In the rows, 128 means zero.
The rows below come in pairs that one turn or mirror swaps. Which row does each named row swap with?
j_540: [126  97 123 157 121 143 106 135 128 133 122 105 130 148 178 142]
j_744: [125 122 129 143 147 116 135 153 131 121 137 127 154 149 139 174]
j_730: [119 114 138 137 143 111 127 157 139 116 140 116 144 156 139 172]
j_770: [134  92 138 164 128 140 108 146 125 135 117 103 133 144 176 151]
j_315: [127 131 130 143 134 115 130 139 110 123 131 125 156 146 151 178]
j_993: [130  94 132 157 112 136 116 138 154 117 117 109 147 133 147 139]
j_856: [122 126 124 145 148 123 130 152 142 125 143 118 148 151 136 170]
j_17: [118  92 145 146 123 118 118 156 147 114 109 108 152 141 148 145]
j_263: [121 109 143 139 130 105 121 148 111 116 126 124 150 155 155 175]
j_732: [109 100 150 136 129 105 122 156 134 111 117 110 146 145 144 155]
j_999: [115 113 159 152 104 104 110 136 130 126 132 121 135 135 142 160]
j_630: [118 117 152 151 113 111 119 135 139 115 135 121 149 130 128 160]
j_582: [131 130 119 163 128 145 127 128 116 135 132 115 141 134 166 162]
j_912: [123 127 138 143 138 111 128 140 109 122 128 128 156 147 153 175]
j_675: [129  93 148 168 113 133 108 143 127 127 127 111 123 146 175 161]
j_394: [137 102 121 160 112 144 110 124 142 122 125 108 135 133 158 139]
j_490: [108 103 149 138 129 102 123 153 137 111 123 113 147 145 141 161]
j_809: [140 120 112 152 152 140 116 144 139 137 138 112 145 154 158 158]
j_605: [139 112 115 148 137 135  96 126 142 135 138 116 146 151 162 145]
j_277: [127 129 120 164 112 145 116 124 127 136 135 108 132 132 163 151]
j_645: [103 109 132 145 136 121 133 161 141 119 141 115 134 147 140 176]
j_558: [131  94 144 165 108 130 104 136 124 136 125 112 123 142 172 158]
j_508: [137 100 120 162 117 147 109 125 142 127 127 108 133 137 163 140]
j_190: [118 119 161 153 108 104 106 130 137 120 137 119 140 138 145 157]
j_666: [107 116 136 160 123 135 108 146 137 142 136  97 119 142 165 149]
j_848: [141 119 114 156 135 145 110 134 146 135 141 107 135 148 161 147]
j_589: [107 110 144 139 114 106 123 138 136 109 134 123 143 143 133 160]
j_187: [131 134 117 158 129 140 126 132 114 139 130 113 144 138 167 167]
j_564: [131  96 141 144 121 111 104 132 132 113 144 132 141 159 140 167]
j_369: [139 126 112 158 143 144 119 138 134 141 133 113 145 143 163 152]

j_589 pairs with j_540
j_645 pairs with j_605
j_675 pairs with j_190
j_999 pairs with j_558
j_315 pairs with j_187

The rows below come in pairs that one turn or mirror swaps. Which row does each named row swap with?
j_872: [129 140 128 144 121 136 149 115 124 117 118 127]
j_71: [124 123 124 152 137 115 126 143 118 150 112 153]
j_791: [132 127 151 118 133 118 148 122 121 125 112 127]
j_546: [121 134 106 147 132 119 130 137 158 135 126 145]
j_648: [120 128 150 124 146 139 132 136 143 131 132 132]
j_127: [138 116 134 124 128 132 156 115 134 135 136 133]
j_443: [133 112 106 125 133 110 140 113 140 149 118 150]
j_997: [117 125 109 123 147 111 116 128 145 132 106 145]
j_156: [133 124 120 120 133 110 144 140 117 135 114 112]
j_660: [122 128 149 125 141 143 136 130 140 121 131 129]
j_537: [116 136 108 154 130 124 129 117 134 144 115 154]
j_80: [136 127 134 137 127 124 144 140 108 121 111 125]
j_789: [120 120 129 139 141 117 136 144 125 166 130 137]
j_327: [119 121 132 131 142 103 128 123 130 154 108 157]
j_101: [121 128 111 117 146 111 118 132 146 130 104 136]
j_650: [131 137 121 139 125 131 145 135 150 116 130 125]

j_127 pairs with j_443
j_156 pairs with j_789
j_101 pairs with j_648

The rows below come in pairs that one turn or mirror swaps. Which row does each named row swap with?
j_918: [147 115 143 120 125 125 128 126 118 132 118 121 113 133 132 106 147]
j_51: [143 111 126 123 110 123 128 125 145 149 120 125 107 132 130 113 137]
j_807: [153 125 141 118 104 123 128 127 133 138 119 122 128 138 131 109 146]
j_870: [106 134 132 139 126 137 125 135 136 111 134 126 148 122 129 143 118]
j_917: [105 126 113 137 134 135 121 134 116 112 132 126 134 125 127 150 118]
j_164: [113 137 129 144 138 137 126 132 118 123 132 128 138 122 127 151 115]
j_84: [142 127 146 120  97 125 127 128 138 121 122 121 129 131 133 105 142]
j_965: [114 129 108 137 144 135 128 133 146 119 134 126 149 126 127 130 119]
j_30: [111 132 126 139 137 137 125 135 130 127 135 129 150 127 125 152 119]
j_833: [152 129 144 124 105 123 128 123 121 134 117 122 116 133 132 109 142]
j_288: [109 118 113 140 136 134 126 131 141 140 133 130 125 123 126 149 114]
j_401: [151 112 112 114 108 127 133 124 123 147 122 113 132 136 132 115 140]
j_47: [112 123 131 138 154 137 126 135 115 123 130 126 132 124 128 143 123]
j_257: [147 118 128 116 102 121 124 125 120 123 117 120 112 136 132 108 145]
j_959: [121 118 100 130 132 137 131 131 120 138 134 118 148 127 128 147 119]
j_557: [147 122 120 120 118 124 129 126 149 128 121 121 130 134 131  96 142]
j_399: [139 124 126 124  96 124 112 127 131 107 126 132 102 131 130 125 138]
j_95: [116 129 118 136 114 132 111 132 129 101 135 136 115 124 127 150 123]

j_288 pairs with j_51
j_959 pairs with j_401
j_47 pairs with j_918
j_965 pairs with j_557

The rows below come in pairs that one turn or mirror swaps. Which row does each named row swap with?
j_221: [133 113 128 118 117 131 108 117 115 105 146 113 121 121 146 140 130 127]
j_455: [127 125 152 124 126 145 122 124 125 119 132 122 164 119 131 129 130 129]
j_583: [131 138 127 103 111 136 133 128 115 101 142 131 125 132 123 138 139 126]
j_20: [129 123 115 116 120 138 133 126 122 124 127 132 134 168 122 138 130 128]
j_827: [124 101 126 114 127 148 131 120 127 126 112 120 108 108 131 134 123 126]
j_303: [113 106 119 128 124 134 136 126 120 146 142 136 130 110 119 154 124 120]
j_598: [141 119 145 149 135 131 120 117 130 138 121 115 130 133 143 112 127 132]
j_473: [121 136 117 135 134 117 117 125 124 112 141 129  94 132 131 135 132 126]
j_214: [110 147 136 136 141 132 137 135 131 125 128 143 134 140 110 132 135 126]
j_795: [128 135 110 111 126 134 123 126 137 126 105 124 107 118 126 133 113 121]
j_206: [127 106 136 118 127 118 117 123 128 132 133 126 147 153 131 144 121 124]
j_735: [132 140 125 145 131 139 130 123 125 125 125 121 125 141 132 104 153 133]
j_882: [122 110 119 121 122 144 131 131 118 160 138 135 139 125 124 149 130 134]
j_469: [130 128 159 135 136 112 121 123 128 123 138 128 112 112 133 128 124 126]
j_684: [136 146 114 136 125 142 123 130 126 160 127 128 135 113 130 123 132 135]
j_16: [132 151 107 134 118 139 126 126 126 138 131 124 134  98 128 124 129 122]

j_20 pairs with j_598
j_473 pairs with j_221
j_684 pairs with j_882

